Some points, one per row:
(0.282 0.575 -0.091 1.369 0.797 -0.600 -1.782 -0.101 -1.172 0.339 0.823 1.135 0.235 0.817
 0.274 0.002)
(0.706 -0.764 1.537 0.549 -0.452 2.431 0.856 -1.021 -2.174 2.502 -1.552 0.005 -1.575 -0.235
 -3.129 -0.515)
(-0.149 0.535 0.095 -0.357 0.049 -0.765 0.106 0.190 1.022 -3.766 0.969 -0.871 1.803 1.194
 1.404 -0.369)
(-0.672 -0.257 0.218 1.437 -0.340 -0.306 0.785 0.477 0.863 1.363 -1.101 1.059 -1.284 -0.856
 0.099 0.576)
(0.199 -0.847 0.514 1.202 -0.787 0.594 -0.404 -0.411 -2.945 2.124 -2.716 0.776 -0.715 -1.853
 -0.965 0.662)
(0.457 -0.372 0.008 -1.635 1.408 -0.120 -0.245 -1.117 2.143 -2.189 0.528 -0.940 0.668 0.154
 1.939 -1.023)
(0.289 0.571 -0.513 0.086 -0.289 1.118 0.109 -0.041 -0.281 1.860 -0.762 1.040 -1.274 -0.891
 -1.100 -0.305)
(-0.523 -0.272 -0.110 -0.769 -0.096 -0.568 -0.895 1.143 -0.617 0.492 -0.377 -0.512 -0.116 -2.106
 0.927 0.009)
(0.866 -0.952 -1.569 0.676 0.022 -2.607 -0.296 2.154 2.617 -0.425 -0.809 0.546 -1.619 -1.123
 2.397 0.330)
(0.308 0.015 -0.034 0.124 1.173 0.726 1.314 1.899 1.809 0.472 0.916 0.446 0.747 1.289
 0.611 0.970)
(-0.501 -0.628 0.239 0.894 0.419 0.100 -0.267 0.639 -0.172 -1.896 0.411 -0.746 -0.063 0.357
 0.130 -0.423)
(0.960 0.785 1.027 -1.166 0.451 -0.297 -1.027 -0.414 1.223 -2.592 1.346 -1.800 -0.133 -0.191
 1.301 0.146)
(1.539 -0.116 -1.515 0.463 -0.526 -0.959 0.453 0.202 0.835 1.821 -0.066 0.182 -1.936 -0.449
 -0.698 0.140)
(0.148 -1.496 -0.152 0.100 -0.154 1.654 0.994 -0.247 0.229 1.939 0.090 -0.099 -1.802 -0.277
 -1.053 -0.125)
(0.889 -0.434 -0.089 0.460 -1.309 1.358 0.092 -1.410 -1.701 0.968 -1.033 -1.128 -1.600 -1.595
 -0.927 0.143)
(-0.211 0.474 0.433 0.685 -0.679 -0.744 0.267 0.191 -0.754 0.720 -0.035 0.172 -0.286 -0.960
 -0.334 0.310)
(-0.381 0.741 1.162 -0.133 0.173 2.876 0.891 -0.339 -1.494 0.611 -0.541 1.551 0.556 1.041
 -0.940 0.353)
(0.281 -1.349 -1.077 -0.258 0.745 -0.912 0.046 0.745 1.068 1.362 -0.569 0.616 -1.770 -0.003
 -1.018 -0.600)
(-0.819 -0.989 -0.749 1.738 -0.114 2.514 0.006 -0.533 -1.712 2.725 -0.241 1.741 -0.581 -0.196
 -2.385 1.286)
(0.488 -0.458 0.848 1.093 -1.156 2.281 -0.475 -1.019 -3.011 1.602 -2.607 0.027 -0.854 -1.176
 -1.835 -0.030)
(-0.695 0.527 -0.753 -0.504 0.401 0.392 -0.586 -0.489 1.239 0.611 1.581 0.585 0.669 0.489
 -0.109 -1.098)
10 more points follow, each with its number after it:
(-0.532 -1.288 -1.284 -1.069 -0.234 -0.366 -1.339 -0.619 -0.668 2.805 -1.925 0.086 -0.257 -0.779
 0.693 1.163) 0
(1.061 1.439 -0.299 -2.038 -0.843 -0.608 -0.180 -1.762 0.029 0.115 -0.283 -0.076 0.264 0.456
 1.186 -0.496) 1
(-0.818 -0.449 0.447 0.291 -0.473 2.075 -0.108 -0.636 -0.422 0.530 1.980 0.880 0.444 0.526
 -1.374 0.635) 2
(-0.198 -0.500 -0.204 0.402 -0.049 -1.950 -0.423 1.115 1.034 -1.034 0.202 -0.170 -0.479 1.490
 -0.427 -0.303) 3
(0.346 0.305 0.802 -1.185 1.102 -0.809 0.202 -0.302 1.102 -3.183 0.585 -0.796 1.754 -0.578
 1.957 -1.436) 4
(-0.029 -2.787 0.602 0.758 -1.677 2.544 1.687 -2.001 -4.574 3.739 -0.721 1.845 -2.699 -1.595
 -2.716 1.936) 5
(-0.139 -0.647 -0.080 -1.069 -0.401 2.884 0.163 -0.645 -0.375 1.442 -1.705 -0.600 0.856 0.736
 -1.127 0.819) 6
(-0.571 0.579 -0.640 0.211 0.743 -1.247 -1.280 0.835 -0.069 -0.901 0.750 -1.196 0.825 1.073
 0.687 -0.591) 7
(-0.194 1.486 -0.714 -0.661 -0.593 -0.150 0.315 -1.838 2.179 0.552 0.619 0.959 0.805 1.341
 0.089 -0.567) 8
(-0.261 0.106 -0.202 -0.654 -0.211 -0.546 -1.364 -0.866 -1.550 -0.797 -0.326 -0.958 0.203 0.464
 0.115 -0.547) 9
Which of these numbered points is nearest to each point below, looking only along the 5 directions in which the first points spread most? Its number follows each.
(-1.311 2.360 -0.580 -0.397 1.258 -1.459 -0.090 0.118 0.143 -1.180 0.246 -0.454 1.750 0.602
 0.389 -0.543) > 7
(0.223 -0.121 -0.827 -0.165 -0.398 -1.095 -0.195 1.201 0.463 -1.361 0.280 -1.156 -0.910 -1.149
 1.740 -0.077) > 3
(-0.199 0.028 1.008 -1.211 0.277 2.082 0.521 -1.331 0.819 -2.285 -0.167 -0.484 -0.815 0.893
 -0.359 0.446) > 1
(-1.202 0.605 1.541 -0.928 -0.805 0.857 -0.234 -1.087 -2.356 -1.478 0.850 -0.502 0.201 -1.573
 -0.908 -0.576) > 9
(-1.574 0.061 0.332 -0.444 0.374 -1.440 -1.152 1.880 -1.293 -1.152 1.580 -0.817 1.822 -0.188
 1.139 0.540) > 7
(-1.818 0.677 1.374 -0.918 0.799 0.582 0.760 0.385 1.640 0.684 0.468 1.227 1.101 1.200
 0.217 -1.062) > 8
(0.170 0.935 -0.582 0.361 0.508 -0.675 -1.870 0.421 2.699 -0.995 0.812 -0.726 1.633 1.227
 0.831 0.097) > 7
(1.102 0.554 0.533 1.221 -0.171 -2.478 -1.819 -0.356 -0.367 -1.418 0.576 -1.237 2.160 -0.475
 0.211 0.129) > 7
(0.145 -0.268 0.556 0.150 0.086 0.355 -0.815 -0.142 0.807 -1.324 1.827 -0.667 0.105 -0.242
 0.682 0.254) > 1
(-0.356 1.752 0.858 -0.506 -0.021 -0.929 -0.533 -0.737 1.390 -2.099 1.214 0.239 0.936 1.142
 1.597 -1.492) > 7
(0.766 1.280 -1.015 -0.487 1.037 -1.282 -0.405 1.862 1.931 0.355 1.699 0.264 0.851 0.927
 0.605 0.890) > 3
(-0.077 -0.702 0.494 -0.311 -1.245 0.659 -0.272 -0.183 -0.326 -0.721 0.937 0.602 -0.384 -0.528
 0.157 0.985) > 9
